(in the rows, 128 means zero)
One turn moves every row onto another: examples first, then more rows asked
molum: [102 122 135 103 137 131 145 103 126 110 143 133 102 136 126 122 134 123
 146 124 146 153  90 111 144 122 130 125 110 121 122 132  66 130 130]
nel: [ 92 115 144 120 151 155 138 117 110 146 110 134 143 120 129 125 130 149
 116 125 131 123  96 116 134  84 103 158 127 126 106 139  84 141 130]
Tem: [159 149 153 104 152 144 134 126 142 113  99 118 158 119 126 120 137 138
 138 108 149 135  81 122 133  91 101 115 107 128 109 124  89 122 140]
mivu: [ 98 118 139 113 125 172 141 128 136 144 115 143 161 122 130 119 136 136
 123 123 147 129  96  96 123  96 107 150 100 130  95 143  64 121 143]
zered: [117 131 140 125 159 134 144 119 126 116 127 141 142 119 122 122 132 165
 114 126 142 153  94 119 133 154 113 136 120 105 133 128 120 148 110]
nog: [155 139 155 107 143 142 142 127 148 117  90 118 163 114 126 129 137 132
 140 109 154 137  76 121 138  88  97 121 102 129 116 128  95 114 129]
Zazil: [130 121 122 120 124 137 154 116  95 148 122 145  98 106 137 117 129 129
 126 116 144 119  89 111 127 123 126 100 113 106 121 171 107 139 123]
Fos: [ 88 109 147 120 136 166 149 126 126 143 110 138 156 110 127 136 129 145
 124 127 146 121  95 107 137  87 106 162 106 131 117 143  85 121 124]
foni: [112 118 142 126 141 135 147 124 155 127 116 140 162 109 128 126 132 147
 112 129 148 167  89 101 134 154 104 141 112 107 130 132 129 134  99]
lag: [151 136 145 121 150 137 136 124 118 110  97 135 162 139 134 131 134 142
 125 127 143 124  95 113 142  89 114  90 119 140 118 133  88 125 143]
pel: [129  91 158  95 126 142 160 107 138 126 126 145 138 121 136 133 127 107
 123 112 164 178 104  89 152 129 100 120 107 137 145 133  84 128 104]
Mikap: [151 148 151 108 163 138 138 127 136 120  97 116 151 119 126 122 137 142
 135 110 141 136  85 124 137  90  96 116 119 127 111 121 101 126 133]
Fedir: [128 112 125 116 100 136 151 119 120 155 116 145 118 103 142 114 133 111
 130 113 145 132  85  94 124 122 128 101 104 105 110 172 110 128 121]
nomiz: [149 139 156 111 158 138 141 127 145 122  93 113 159 114 129 131 131 139
 137 113 146 137  84 121 142  85  93 126 116 130 122 123 106 120 125]
fof: [122  97 158 104 153 154 130 124 128 172 100 130 154 119 143 124 135 152
 113  91 135 129 120  85 144 112 107 137 111 137 124 122  88 140 121]
nav: [ 98 105 138 100 117 129 144 103 144 111 131 135 118 129 131 129 134 109
 144 122 154 161  78 103 149 113 123 133 101 121 121 143  72 123 118]
mon: [122  99 155 101 151 137 162 108 120 133 128 139 124 121 134 137 120 120
 118 118 149 170 116 100 160 126  95 121 125 134 150 124  96 138  98]
tenul: [129 111 142 115 112 134 137 115 151 114 118 145 160 119 127 112 132 136
 111 119 161 167  70 101 123 149 115 135 102 102 114 144 107 139 115]
vaga: [151 127 148 119 133 139 134 122 126 110  90 136 171 137 137 131 134 131
 128 122 147 132  87 106 144  88 110  92 115 141 114 138  85 121 141]
tudag: [147 106 126 129 120 133 119 129 126 121 123 171 135 126 126 116 135 141
 127 128 151 153  82 113 127 144 130 115  86 136 119 142  76 124 111]
biza: [128 109 157 103 157 165 132 124 110 153 112 135 145 120 137 119 136 162
 116  92 145 119 119  98 139 115 120 131 102 138 130 126  74 145 135]
kis: [136 134 135 115 137 142 148 118 115 166 125 139 106  95 128 115 123 123
 125 111 138 139 108  98 122 134 113 104 122  99 120 149 119 144 128]
Mabe: [115 122 126 126 140 143 160 126 107 161 122 143 111  95 137 130 128 132
 135 120 136 120 109 109 133 125 120 103 112 114 136 159 124 130 110]
Kater: [140 136 146 125 155 138 138 129 127 120  94 133 166 132 136 139 133 143
 129 126 135 128 105 109 149  90 108  93 125 143 122 130 101 119 134]
Sof: [142 119 123 131 150 126 117 126 115 138 125 163 124 130 126 115 132 149
 121 129 126 153 100 121 123 151 122 115 110 136 115 128  87 137 110]
nes: [141 102 157  88 124 143 150 102 120 115 136 146 123 131 133 117 128 108
 117 108 164 174  99  96 143 132 109 113 110 132 132 136  65 139 122]
mis: [127 100 127 145 152 111 125 125 124 146 109 160 137 122 130 130 125 146
 119 132 125 159  96 118 141 133 111 126 120 137 126 133 112 134  87]
pebak: [133 109 143 120 111 150 156 116 121 151 114 141 122  83 133 124 121 115
 132 115 168 134  84  99 131 119 115 119  97  99 138 167 124 125 117]
Gubet: [133 127 141 117 133 136 133 112 122 103 128 146 137 121 121 105 130 154
 108 123 157 153  74 118 121 153 122 133 114 101 115 139 101 153 128]
pufe: [141 131 137 114 120 159 149 121 118 152 130 147 108  91 126 114 127 119
 134 113 159 132  98  99 118 137 126 106  97  99 127 159 107 135 135]
sulel: [ 89 124 136 107 157 124 146 108 134 127 134 129 101 132 126 131 130 125
 145 127 127 157 107 108 152 120 117 126 120 123 127 124  85 131 115]
dis: [136 111 157  95 151 138 151 100 107 122 139 141 108 131 129 122 125 123
 116 112 148 167 116 104 149 135 105 114 128 135 138 125  77 151 116]
bavap: [116 116 123 122 115 139 159 128 131 168 114 146 124  95 140 130 134 115
 134 119 143 130  99  88 131 126 117 106 103 111 125 165 122 122 109]
moveb: [105 124 139 111 137 159 132 121 119 145 117 139 142 129 128 112 135 137
 113 120 133 128  95 106 118  92 108 148 118 124  86 139  67 143 150]
Risas: [132  87 127 139 120 127 126 125 134 131 106 164 149 115 131 133 128 136
 125 132 149 160  80 111 141 133 122 128  94 135 131 146  99 117  87]
Zaro: [139  92 162 100 133 165 128 114 106 137 103 137 146 120 140 117 133 154
 111  91 160 120  96 105 141 105 122 138  99 134 129 138  71 144 135]
Pas: [143 126 147 123 139 137 140 126 137 123  85 132 177 130 141 139 132 129
 128 124 142 135  96  99 146  84 105  95 120 144 117 132  98 116 130]
lesi: [127 115 138 124 130 136 151 110 118 166 111 134 113  86 132 123 115 117
 125 114 145 139  96 103 134 119 108 120 121  98 133 159 137 137 111]
pes: [131  79 159 104 129 150 126 110 124 158  91 132 157 119 144 121 134 141
 108  86 150 130  97  89 141  98 111 140 106 134 120 137  82 144 124]
fusid: [ 85 103 137 109 134 122 149 106 149 130 125 129 119 128 133 138 132 111
 144 128 138 165  92  99 158 109 113 134 112 125 129 131  93 122 103]

lag moves to nomiz
nav moves to dis
And these:
Sof moves to foni
nel moves to pes
Mabe moves to pebak

One turn moves every row onto another: examples first, then more rows asked
Q: [127 132 111  96 119 151 125 107 146 118 124 122 136 118 120 126 126 132
 118 150 125 159 140 162 131 126 127 129 139 120 134 136 137 126 162 126
 105 107 140 132 140 155 152 124 119 139 124 128 129 148 164  95 135 104
 120 133]
E: [134 118 135 103 121 119 140 141 140 127 109 125 161  92 115 107 135 109
 152 138 129 125 148 150 140 144 124 151 123 113 148 131 122 142 147 112
 120 135 124 121 125 147 142 109 126 152 109 173 120 117 109 145 140 132
 128 137]
J: [124 133 112 116  92 122 138 145 125 145 125 121 143 128 128 116 151 169
 139 107 141 123 124 108 120 118 146 119 110 121 149 143 141  99 120 121
 136 118 120 126 112 119 151 135 151 140 127 124 133 106 116 126 141 113
 139 138]
G: [114 121 129 109 135 111 160 134 113 101 119 132 155 114 121 123 127 143
 146 124 128 130  98 118 135 115 119 157 156 132 156 102 132 132 130 120
 128 127 135 149 131  95 145 127 138 122 109 145 112 125 125 120 113 115
 118 135]
R: [155 121 115 113 130 147 142 113 143 110 114 142 178  96 123  97 142 110
 120 125 121 119 131 138 109 157 104 132 125 119 155 123 123 132 152 101
 138 135 118 122 133 139 117 133 128 132 124 145 111 128 126 122 137 127
 124 118]
C: [124 120 132  99 137 127 141 135 144 144 125 106 149 105 136 105 142 110
 132 159  97 117 147 134 132 147 159 126 110 128 149 141 135 136 122 113
 133 126 130 112 112 122 128 122 120 142 120 141 127 137 100 137 132 150
 142 111]
N: [126 119 138 129 123 128 139 131 134 107 120 150 136 129 120 111 124 128
 124 123 116 170 109 133 136 142  98 150 148 125 141 112 142 117 137 141
 119 122 146 129 138 105 135 133 122  99 127 115  93 118 121 101 119 123
 126 130]
P: [134 122 132 148 146 118 123 125 129 138 127 116 137 115 102 130 143 151
 144 128 127 123 112 122 142 122 115 100 147 110 126 121 139 135 129 109
 132 126 148 120 135 125 125 104 146 134 165 118 103 118 119 140 114 133
 114 127]
A: [111 140 117  87 117 137 129 118 155 107 128 122 150 102 115 109 140 138
 120 141 136 143 140 153 116 133 149 134 137 124 145 123 118 111 151 117
 149 141 157 131 152 123 160 128 119 134 118 127 127 160 156 121 130 118
 115 147]
S: [121 148 150 133 109 131 132 122 129 123 131 100 142 127 114 109 138 151
 150 143 120 113 139 124 154 135 113 111 141 109 124 109 157 126 127 115
 133 140 132 124 139 129 125 127 120 107 169 135 109 125 101 129 111 123
  94 136]
Y: [ 99 128 128  78 114 124 128 124 136 130 133 118 137 124 115 116 124 127
 132 142 139 136 130 142 133 125 143 117 131 125 138 143 124 118 143 106
 127 134 136 147 145 120 181 100 104 150 126 118 121 143 121 124 162 124
 123 154]
M: [142 139 127 135 142 114 123 118 118 127 128 128 147 133 117 151 110 119
 138 122 139 139 105 120 136 121 129 124 127 118 112 134 131 153 134 117
 119 141 138 122 130 136 115 114 135 135 134 119 119 121 138 149  93 142
 115 117]
K: [122 154 128 130  83 131 126 148 147 141 106 126 148 128 117 108 132 146
 141 107 147 138 147 115 110 132 130 134 111 114 143 140 146  86 124 140
 124 138 136 129 123 122 143 138 139 129 119 139 132 115 118 120 132 103
 132 144]
Z: [133 151 117 132  90 149 123 131 135 144 118 135 146 134 142 108 118 149
 126 118 129 140 134 130 102 147 120 126 110 123 136 138 137  90 126 144
 117 128 136 131 124 136 125 128 163 134 116 137 148 127 143 139 126 100
 128 122]
B: [127 163 138 117 103 133 131 113 116 116 140 109 148 144 130 134 112 123
 145 141 127 130 124 124 144 142 127 133 132 124 115 122 141 145 136 124
 132 145 127 124 130 138 112 139 115 110 136 138 129 120 121 154  89 125
  98 132]
W: [114 131 112  79 132 142 135 102 135 141 138 122 139 122 138 117 116 131
 118 148 105 136 127 145 120 120 128  97 127 131 143 138 134 132 142 111
 122 105 126 143 125 129 166 134 116 160 141 101 128 151 138 110 139 122
 132 135]
V: [144 110 120 118 125 151 130 118 134 130 122 118 148 126 126 116 145 100
 114 152 114 128 131 130 134 162 134 122 125 126 142 152 143 127 144 106
 113 115 118 122 127 139 111 104 111 116 124 135 114 121 108 104 162 128
 134 101]
X: [136 131 113 124 100 132 134 135 114 143 124 132 141 139 147 114 127 165
 126 114 136 128 124 121 121 122 133 117  95 116 131 145 145 102 118 125
 105 116 113 131 119 140 139 113 162 143 122 124 148 123 141 124 142 119
 130 108]
L: [112 116 146 130 124 134 128 121 134 127 144 138 107 118 154 129 110 129
 119 142  95 146 132 150 138 159 113 135 122 133 144 130 144 106 113 130
 117 110 128 127 139 112 134 119 123 114 141 109 104 128 125 129 100 120
 117 112]
T: [100 117 145 113 133 112 147 130 113 120 137 120 122 110 150 145 107 139
 144 140 117 111 125 136 146 127 131 147 125 132 152 125 143 122 107 108
 108 118 111 150 138 108 148 101 130 134 120 144 122 133 126 135 104 114
 106 115]

R moves to E
G moves to T
M moves to B
And these:
A moves to Y
J moves to X

